rotation steps, each row followed by its count of steps
The counts run from 0 to 255.
[161 183 157 104 108 138 147 154 117 142 146 183  97 165 155 158 142  93
 123 113  92 137 124  99 163 101 145 151 112 161  94  91 117 110 126 126
 161 125 151 168 117 139 149 161 109 128 164  98 166 156  98]	101
[159  96 138 174 132  76  86 153 149 136 156 155 109 110 158 137 138 123
 108 102 127  99 107  81  58 112 114 104 147 113 164 125 106 132 116  91
 159 127 120 135 166 122  92 107 146 148 127 121  92 106 108]	116
[106  95 119 144 140 157 119 147 150 198  79 120  88  94 122 139 121 154
 136 109 139 125 129 111 122 144  94 113 106 121 109 142 108 116 168  88
 111 126 138 119 181 144 137 174 148 176 170  96  93 124 112]	63
[144 117 125 125  65  89 143 193 170 141 139 111 156 132 129 158 170 130
 185 139 146 127 112  98 123 137 129 138 115 114 158 113 144  86 130 109
 134 112 146 158 202 153 116 158  95 111 160 132 143 110 158]	212
[141 123 149 122 116 130 132 169  97 174 112 157 122 126 111 127 148  97
 120  86 148 181 130 147 147 158 107 156 106 135 114  99 186  98 146 139
 110 109 171 104 109 168 168 162  61 150 168 125 174 124 146]	141
[176 102 127 158 110 137 130 163 181 153 120 143 147 128 107 165 135 122
 152 129  81  97 114 130 119 142 146 105 141 130 182 156 146 157 111  85
 154  80 123 151 128 165  94 124 126 152 163 124 182 108 157]	214
[129 136 142 110 124 145 135 147 198  90 134 127 137 120 123 161 187  82
 142 123  97 127 132 101 104 160 146 148 107 178 174  93  90  69 125 107
 112 131 146 120 124 149 113 106  62 107 160 113 185 107 100]	31
[149  56 123 142 101  82 101 172 140 157  98 123 114 117 113 108 120 135
 139 129  89 131 137  91 101 147  93 117 143  92 142 142 156 101 145 110
 107 109 148 121 147 131 188 144  69 123 116 155 110 100 119]	76
[153 153 136 150  99 130 153 176 166 160 164 138  78 141 123 140 117 144
 157 141  85 108 129 114 151  97 138 158 107 147 106  75  62 166 138  70
 138 111 121 174 126 154 107 190 141 153 164 113  94 135  92]	103
[141 121 144 170 101  78  96 108 108 147 172 168 119  90 128 161  96 139
  60  97 142 163 140 140 159 161  88 129 117 161 117 127 130 166 119 100
 160 108 151 171  76 157 123  95 134  99 140 151 143 107 124]	47
[197 108 120 167 113 128 124 161 193 162 105 112 118 100 127 125 132 142
 195 147  74 108 118 116 108 175 110 134 133 130 176 123 113 145 104 116
 121  99 136 117 103 175 111 127 150 133 178 109 138 114 142]	218
[139  93 138 160 136  95 109 150 151 142 141 119 115 116 146 144 171 112
 118  73 113 116 115  63  69 149  99 118 130 127 111 134  81 105 113 120
 130 119 127  99 146 110  84 117 151 174 142 108 100 123  97]	120
[170 108 158 154 112  87  99 103 114 157 142 126 125 102 113 159 107 139
  98 150 104 165 136 107 133 138  72 110 129 134 130 108  80 173 116 102
 127 105 132 147 106 154 114  71 103 125 145 192 114  87 142]	231
[157 124 155 152 125 115 117 143  89 176 161 184  98 175 143  94  66 186
 110 119 107 136 131 123 137 121 137 150 106  91 132 117 158 152 103  82
 135  93 165 161 125 139 160 125 146 145  96 134 105 141 141]	7
[182  95 116 169 123  83 109 160 180 101 144 124  85  78 103 154 128 102
 118 138 107 157 125 126 123 141 111 147 149 134 166  86  97 161 103  87
 106 117 126 131  86 184 111 146  90 128 168 166 132  79  98]	37
[ 87  71 123 140 131 107 102 144 178 170  67 119 137 106 117 178 119 149
 142 130 141 135 116 123 103 131 122 124 107 107 149 151 140 105 155  81
 133 142 138 159 189 130 140 176  95 134 133 126 104 117 125]	67
[ 85 100 123 111 157 141  94 137 172 153  64 158 122 129 128 142 132 148
 180 119 106 107 140  91  92 163 106 125  82 108 139 152 140  73 171 117
  95 120 159 126 199 131 183 146  94 117 135 102 157 143 126]	71
[172 164 149 136  96 158 161 149 106 158 154 165 165 174 121 147 163 117
 108  96 107 103 128 106 122 153 150 108 139 159 141 148 171 124 131  89
 179  82 154 152 158 158 125 124 146 153 161  90 193 151 155]	206
[127  97 112 168 124  93 141 154  92 140 163 161 109 136 127  89 101 148
  41  94 103 140 144 123 119 163 107 145 142 118 115 120 159 168 105  59
 143 121 128 151  97 165 126 134 132 156  92 128 116 168 119]	192
[146 121 154 130  83  76  50 145 104 193  97 131 139 127 107 168 130 151
 133 116 136 124 153  92 170  98 124 115 109 121 146 130 116 121 148 102
 134 140 126 153 156 114 168 139 104  92 113 142 137  88 127]	155
[ 97 119 146 164 132 111 144 113 142 165 140 150 164  85 135 147  64 144
  99 113 162 153 120 157 149 179 100 155 110 161 128 132 143 154 141  77
 163 140 151 164 118 145 127 148 176 129 174  99 126 150 128]	56
[172  78 120 182 165 132 103 131 164 180  93 147  95 114 131  87  77 155
 140 120  69 121 141 109  92 182 120 122 148 116 135 177 158 130 144 100
 123  98 157 122 112 138 179 139 122 137 148 116 158 125 141]	73
[155 108 140 161 101  95 114 112 162 126 130 163 167 112 128 162 114 129
 148 148  69 123 124 123 124 160 115 119 116 147 190 127 113 146  90 126
 115  90 139 161 100 149 129  55 109  95 140 157 174 100 155]	223
[146 121 136 142  96  77 117 172 134  97 143 147  95 107 136 146 148 103
 124 133 114 160 131  98 120 148  80 148 131 134 124  59  96  97 114 140
 111 132 147 125 112 162 130 138  87 122 182 149 135  83 107]	36
[115  98 129 140 156  62 142 160 129  91 133 166  80 115 177 132 122  87
 100 121  87 150 130 105  95 132 104 149 138 118 104  88 110 106 132 121
 115 154 124 161 134 160 178 153  63 143 158 138 122 144  57]	181
[168 127 147 148 124 129  87 129  95 188 151 152 106 187 116 110 116 171
  92  93  97 107 132  88 100 106 145 109 133 104 156 140 113 142 126  46
 155  78 147 144 153 135 130 116 136 152  83 131 119 132 153]	11
[118 130 174 154 153 175 109 100 164 188  96 134 102 134 108 147 110 162
  93 133 141 149 138 126 127 132 131 128  86 156 128 113  81 149 169  63
 104 118 148 164 146 148 104 129 108 158 129 142  89 116 105]	244
[147 138 138 144 119 152  72 108 141 177 111 138 137 126  96 153 101 161
 153 101  94  92 141 122 169 147 146 137  96 164 159 174  97 157 121  57
 150 127 126 150  84  84 141 130 173  98 143 108 170 140 137]	157
[156  92 128 102 102 114 162 207 155 153 136 119 172 134 139 147 154 104
 170 127 122 105  99 145 127 173 138 135 123 124 175 135 145 105 131  98
 177 130 166 153 155 136 113 161 129 124 165  95 161 151 133]	211
[159  99 125 166 164 118 107  89 180 116 127 142 105 113 124 149  81 102
  84 125  67 126 131 113  85 153 141 125 163 150 131 151  92 161 139  87
 129 103 120 195 148 141 129 128  97 130 166 171 107 130 119]	174
[145 121 148 146 115 112 120 135 174 182 116 116 118  87 135 149 147 133
 157 147  79 124 149  75 124 153  88 123 103 147 160 105  45 127 115 147
  88 121 125 114 107 144 107  65  94 106 142 137 129 102 121]	226
[138 133 136  81  87 119 166 132 104 140 138 124 127 153 108 137 141 123
 132 139  73 129 143  94 184 120  91 162 102 146  97  66  92  89 130 102
 122 130 116 157 133 131 161 130  65 114 153 133 117 144  99]	93
[114 102 132  89 147 115 124 112 172 100 113 137 115 117 139 155 120 109
 123 160  96 125 129 137 114 138 103 151 109 146 115 114  82  92 142 119
 140 164 128 190 165  93 173 166  86  95 171 139 118 128  86]	172
[133  83 118 140 161 133 122 140 156 137  76 144 146 133 135 116  83 146
 158 131  83 130 133 123  93 193 119 180 108 101 150 165 168 108 145 117
 125 139 157 139 101 115 200 133  93 129 155 107 174 172 132]	74
[121 111 133 163 148 156 137 121 169 191 109 144 105 100 131 121  70 190
 153 142 120 142 116 124 104 163  92 122 105 123 117 128 139 146 161  84
 127  83 163 164 181 158 163 176 162 126 169 123 120 116 143]	64
[136 105 138  92 110 110 129 136 117 139  92 130 147 141 103 165 149  85
  90 128  58 126 162 111 168 136 141 151 107 144 148 119 108 121 126  88
 138 137 110 128  91 115 160 116  51 112 126 116 167 185  98]	88
[152 182 149 135 131 174 174 117 146 151 162 174 110 180 136 156 115 142
 126 130  75 119 140 130 184 125 163 139 105 165 124  91 102 146 144  90
 156 112 134 181 109 145 110 128 136 123 147 116 161 165 118]	100
[180 105 131 112 115 116 130 112  91 124 131 131 154 146 104 137 120 109
  75 121  46 128 150 136 161 149 131 146 135 143 134 151 140 159 120  87
 156  97 112 153  95 116 167 101  70 116 125 149 173 145 129]	87
[138 105 147 178 159  93 107 122 183 127 149 170 144 119 141 139 103 132
 110 105 110 118  94 115  71 164 140 130 130 113 168 151 108 157 108  65
 139 121 123 152 120 124  66  94 166 153 117 101 117 137 135]	117
[128 107 155 121  98 106 102 159 115 176 106 163 134 124  98 167 158  94
 105 116 147 166 136 162 173 146 143 161 118 132 161 151 173 114 139 103
 145 116 165 121 103 179 145 133  82 142 138 134 189 139 126]	145
[134  99 123 107 115 111  85 117 163 157  95  87 143  92 109 172 133 114
 144 149  87  96 143 107 121 132 108 134 126 143 139 133  64 127 144  77
 152 158 109 174 161  71 131 176 112 110 166 137 101 110 104]	164
[136 153 136  90  89 118 140 139 127 130 144 156 138 148 122 160 146  96
  97 130  99 145 140 114 200  93 145 133 111 138 110  91 132 110 133 113
 170 121 123 174 144 142 141 145  54 111 125 140 151 127  88]	97
[154 145 148 101  73 107 152 174 104 144 162 165 175 153 120 139 131 128
  90  94 136 124  99 108 152 135 122 122 119 113 138 128 189 115 124  77
 170 115 150 180 191 148 146 135 137 158 135 122 152 153 133]	202
[198 126 129 142 118 138 125 137 179 106 165 147 143 130 121 135 143 128
 103 132  87 137 121 105  95 146 150 115 161 143 166 113 122 131 116  82
 143  85 154 165 127 141 117 109  92  94 167 166 164  89 148]	29
[122 156 147 149 126 109 120 154 159 147 159 172  82 140 153 157 140 135
 169 109 124 101 128  77  80 108 113 144  88 106 124  81  80  86 130 103
 123 139 136 146 151 141 101 138 154 145 147  90 105 102  89]	111
[158 115 139 165 131 139 124 164 161 171 106 110 108 105  93 137 154 121
  89 110 117 175 136 126 129 155 117  97 124 150 159 111 135 128 146  99
  90  67 119  84 135 186  97 127  76 169 141 129 163 115 123]	138
